Which row each row swaps with, under one turn or mirror:
Z_436: [+1.40,+1.34,+0.31,-1.08,-1.94,+2.99,-2.17,+0.16,-0.32,+1.75,-1.17,-0.23,-4.72,-0.06,-1.04,-1.80,+1.96,+2.28]
Z_26: [-1.65,+0.15,+0.42,-0.96,+1.75,-1.36,-2.44,-3.84,+0.15,+0.05,+0.79,+0.42,-1.68,-0.76,-1.17,-0.55,+2.76,+1.05]
Z_294: [+1.11,-1.29,+2.00,+0.40,-0.56,+2.97,-2.80,-0.34,-0.18,+1.21,+0.21,-0.89,-4.55,-0.38,-0.48,-1.31,+1.83,+3.73]
Z_107: [-1.55,+0.72,-0.69,-1.45,+0.96,-0.84,-3.22,-4.28,+0.38,+0.02,+2.00,-1.21,-2.74,+1.04,-0.73,-0.32,+3.10,+1.66]
Z_404: [+0.33,-3.23,-0.93,-0.55,-3.93,-1.96,-2.58,-1.71,+2.87,+2.63,-2.36,-0.75,+0.20,+1.00,+0.58,-2.10,+1.07,+0.16]
Z_406: [-0.22,-0.59,+0.31,-1.52,-2.59,+2.28,-1.38,+0.05,-0.77,+1.34,-0.54,-1.02,-5.69,+0.14,-0.54,-1.25,+2.68,+2.32]
Z_793: [-3.28,-1.20,+0.66,+0.10,+0.79,-0.99,-2.40,-2.74,+0.84,-1.70,+0.81,-0.51,-1.90,+0.81,-1.73,-1.51,+2.73,+1.83]
Z_484: [+0.65,-2.84,-0.17,-1.31,-2.64,-1.61,-2.87,-0.59,+3.75,+2.45,-0.60,-0.31,+1.75,+0.98,-0.40,-2.36,+2.31,+1.94]
Z_363: [-0.13,-4.42,+0.10,-1.05,-2.98,-0.49,-1.24,-1.16,+3.86,+2.11,-1.53,-0.06,-0.14,+2.62,-0.13,-1.39,+1.68,+1.44]
Z_182: [+0.58,-0.25,+1.54,-0.88,-0.54,+1.88,-2.08,+0.38,+1.27,-1.13,+0.70,-0.93,-4.61,-1.45,-1.32,-2.48,+1.22,+2.35]
Z_261: [+1.44,-4.13,-0.51,-1.14,-2.92,-1.12,-1.76,-2.83,+2.94,+3.22,-1.07,+0.77,+0.70,+0.82,+1.25,-0.59,+1.70,+1.37]
Z_38: [+0.44,+0.04,-1.41,+2.82,-3.74,+2.28,-2.08,-2.70,+2.26,+1.29,+1.05,-1.48,-2.30,+0.51,+0.86,-0.52,-0.85,+1.07]
Z_698: [+0.92,-0.87,+0.54,+1.78,-5.17,+1.98,-2.04,-2.30,+2.66,+0.61,+0.51,-1.88,-2.08,-0.44,+0.86,-0.07,-1.12,+1.78]
Z_600: [-2.01,-0.83,-0.08,-1.70,-0.25,-2.37,-2.96,-2.40,-1.35,-0.02,+1.31,+1.39,-1.54,+1.21,-2.09,-0.03,+2.27,+0.18]
Z_973: [+1.35,-3.85,-0.76,-1.92,-3.25,-1.56,-1.83,-1.59,+3.93,+1.76,-0.74,-0.80,-0.73,+2.48,-0.81,-1.41,+2.75,+0.16]
Z_953: [+0.51,-0.47,-1.25,+2.25,-3.93,+1.93,-2.36,-1.34,+1.98,+0.21,-1.38,-1.98,-1.52,+1.40,+1.96,+0.46,-0.58,+2.04]
Z_390: [-0.11,-0.36,-0.01,+3.09,-2.90,+0.94,-2.82,-1.39,+1.66,+1.15,+0.65,-1.67,-1.89,+0.10,-0.15,+0.23,-2.26,+2.63]
Z_75: [+1.45,-0.37,-0.44,+2.86,-2.68,+1.66,-2.83,-1.34,+2.56,+1.23,+0.43,-1.26,-2.13,+1.57,+1.19,-0.55,-1.55,+3.11]
Z_939: [-0.78,-0.18,+0.63,-1.07,+1.42,-1.51,-3.48,-2.16,-0.21,-1.05,-0.50,-0.42,-1.91,+2.62,-1.57,+0.25,+1.90,+0.77]
Z_493: [-1.42,-0.85,-0.51,-1.86,+0.01,-1.11,-3.13,-1.39,-1.21,-0.86,+1.78,+0.45,-0.69,+0.43,-2.05,+0.12,+3.56,+0.80]
Z_455: [+2.47,-3.33,-1.63,-1.55,-2.67,-0.58,-1.55,-2.72,+2.29,+3.13,-1.26,-0.28,-0.94,+1.97,+0.78,-1.90,+2.71,+1.11]
Z_927: [+0.64,-0.85,+2.03,-0.08,-1.88,+2.93,-1.86,-0.06,-0.09,+1.92,+0.14,-0.98,-5.45,-0.16,-0.46,+0.04,+2.86,+2.11]
Z_312: [+0.09,-0.73,+1.62,+0.36,-1.37,+2.90,-3.09,-0.62,-0.31,+0.53,-1.11,-2.52,-5.03,-0.86,-0.95,-0.79,+1.72,+1.63]
Z_280: [+0.77,+0.08,-1.08,+0.90,-4.53,+1.83,-3.31,-1.51,+1.66,+0.52,+2.68,-0.93,-2.05,+0.65,+1.89,-0.46,-0.89,+1.73]
Z_772: [+0.86,-0.73,-0.53,+2.46,-3.49,+1.49,-2.66,-0.45,+2.56,+0.68,-0.02,-3.18,-2.44,+1.31,+2.03,+0.00,-0.64,+1.11]
Z_878: [-0.21,+0.37,-1.08,+0.75,-4.76,+1.96,-1.93,-2.07,+2.56,+0.86,+1.70,-2.56,-1.55,+1.11,+1.14,-0.69,-0.39,+1.51]
Z_430: [+2.84,+0.69,+2.54,-0.83,-1.22,+1.84,-2.34,-0.56,-0.30,-0.11,+0.78,-0.60,-3.86,-0.77,-0.76,-3.00,+1.82,+1.63]
Z_568: [+1.43,-3.58,-0.74,-0.04,-3.56,-0.97,-3.02,-2.59,+1.73,+1.57,-0.99,+1.80,+1.16,+1.25,-1.26,-2.81,+1.91,+1.33]
Z_103: [-1.45,-0.04,-1.27,-1.76,+1.59,-2.28,-2.90,-3.54,+0.19,+0.06,+0.47,-0.57,-2.36,+0.37,-1.13,+0.19,+2.06,+2.14]
Z_714: [+2.58,-4.21,-0.04,-0.76,-2.52,-0.11,-2.98,-2.21,+1.83,+0.43,-0.79,-0.88,+1.22,+1.94,+0.32,-2.28,+2.33,+0.24]
Z_748: [+1.52,-2.34,-2.24,-1.36,-2.86,-0.64,-1.94,-1.21,+2.13,+1.94,-0.48,+0.61,+1.69,+1.60,-1.08,-0.48,+1.57,+0.44]
Z_357: [+1.06,-2.82,-0.40,-0.90,-3.82,-0.95,-2.24,-1.82,+1.86,+2.33,-0.71,+0.37,+1.74,+1.70,-1.14,-1.75,+2.80,+0.24]
Z_275: [-1.25,-0.27,-0.32,-1.75,+0.62,-2.28,-2.73,-2.72,+1.17,-0.51,+1.92,+0.79,-1.85,+1.13,-1.77,-0.08,+3.60,+1.69]
Z_289: [-2.93,-0.30,+1.51,-1.90,+0.11,-1.92,-4.05,-2.16,-0.05,-0.05,+0.07,-1.17,-2.21,-0.46,-0.86,-0.87,+3.17,+0.71]
Z_526: [-1.82,-0.48,-0.45,-0.76,+0.15,-1.69,-3.35,-3.28,+1.18,-1.75,+1.29,-0.85,-2.42,+1.20,-2.12,-1.05,+4.08,+0.95]
Z_137: [+1.43,-3.97,-1.82,-1.78,-2.62,-1.18,-1.75,-2.62,+3.17,+1.77,+0.09,+0.58,+0.38,+1.19,-1.11,-2.25,+2.62,+1.23]
Z_377: [-1.52,+0.03,+1.64,-1.33,+0.42,-2.43,-3.42,-1.67,+0.50,+0.20,+2.08,+1.39,-1.53,+1.44,-1.91,-0.78,+1.96,+1.48]
Z_470: [-2.37,-1.57,-0.63,-1.23,+0.79,-2.39,-4.23,-1.92,+0.12,-0.62,+0.57,+0.52,-2.38,-0.04,-2.00,-1.67,+1.74,+2.19]
Z_278: [+0.49,+0.00,+2.21,+0.64,-2.01,+1.60,-1.02,-0.03,-0.26,+0.49,-0.90,-0.46,-5.42,-1.03,-0.58,-0.46,+1.83,+2.51]
Z_842: [+1.80,-3.88,-1.37,-1.89,-2.23,-1.06,-1.93,-2.59,+2.58,+2.66,-0.80,-0.89,+0.55,+0.45,+0.84,-1.63,+3.22,+2.09]
Z_264: [+2.36,-0.29,+0.05,+0.38,-4.65,+1.03,-4.02,-2.54,+2.14,-0.27,-0.15,+0.60,-2.68,+1.59,+1.04,-0.07,-1.28,+2.44]
Z_577: [+0.93,-1.30,-0.71,+0.83,-4.66,+1.26,-3.19,-0.03,+3.76,-0.80,-0.47,-0.26,-2.55,+0.73,+1.08,-0.42,-0.95,+3.11]
Z_630: [+0.08,-0.81,+1.87,-0.80,-0.52,+3.14,-2.11,+0.22,-0.51,+0.80,-0.24,-2.66,-4.18,-1.12,-0.15,-0.56,+1.43,+1.36]
Z_210: [+0.65,-1.99,+2.19,+0.81,-2.18,+2.13,-2.39,+0.82,-0.53,+1.69,-1.25,-0.66,-3.57,-1.27,-0.77,-0.70,+2.48,+3.30]

Z_436 swaps with Z_280
Z_38 swaps with Z_927
Z_363 swaps with Z_793
Z_630 swaps with Z_953
Z_275 swaps with Z_137
Z_577 swaps with Z_182
Z_289 swaps with Z_404
Z_406 swaps with Z_878
Z_939 swaps with Z_714

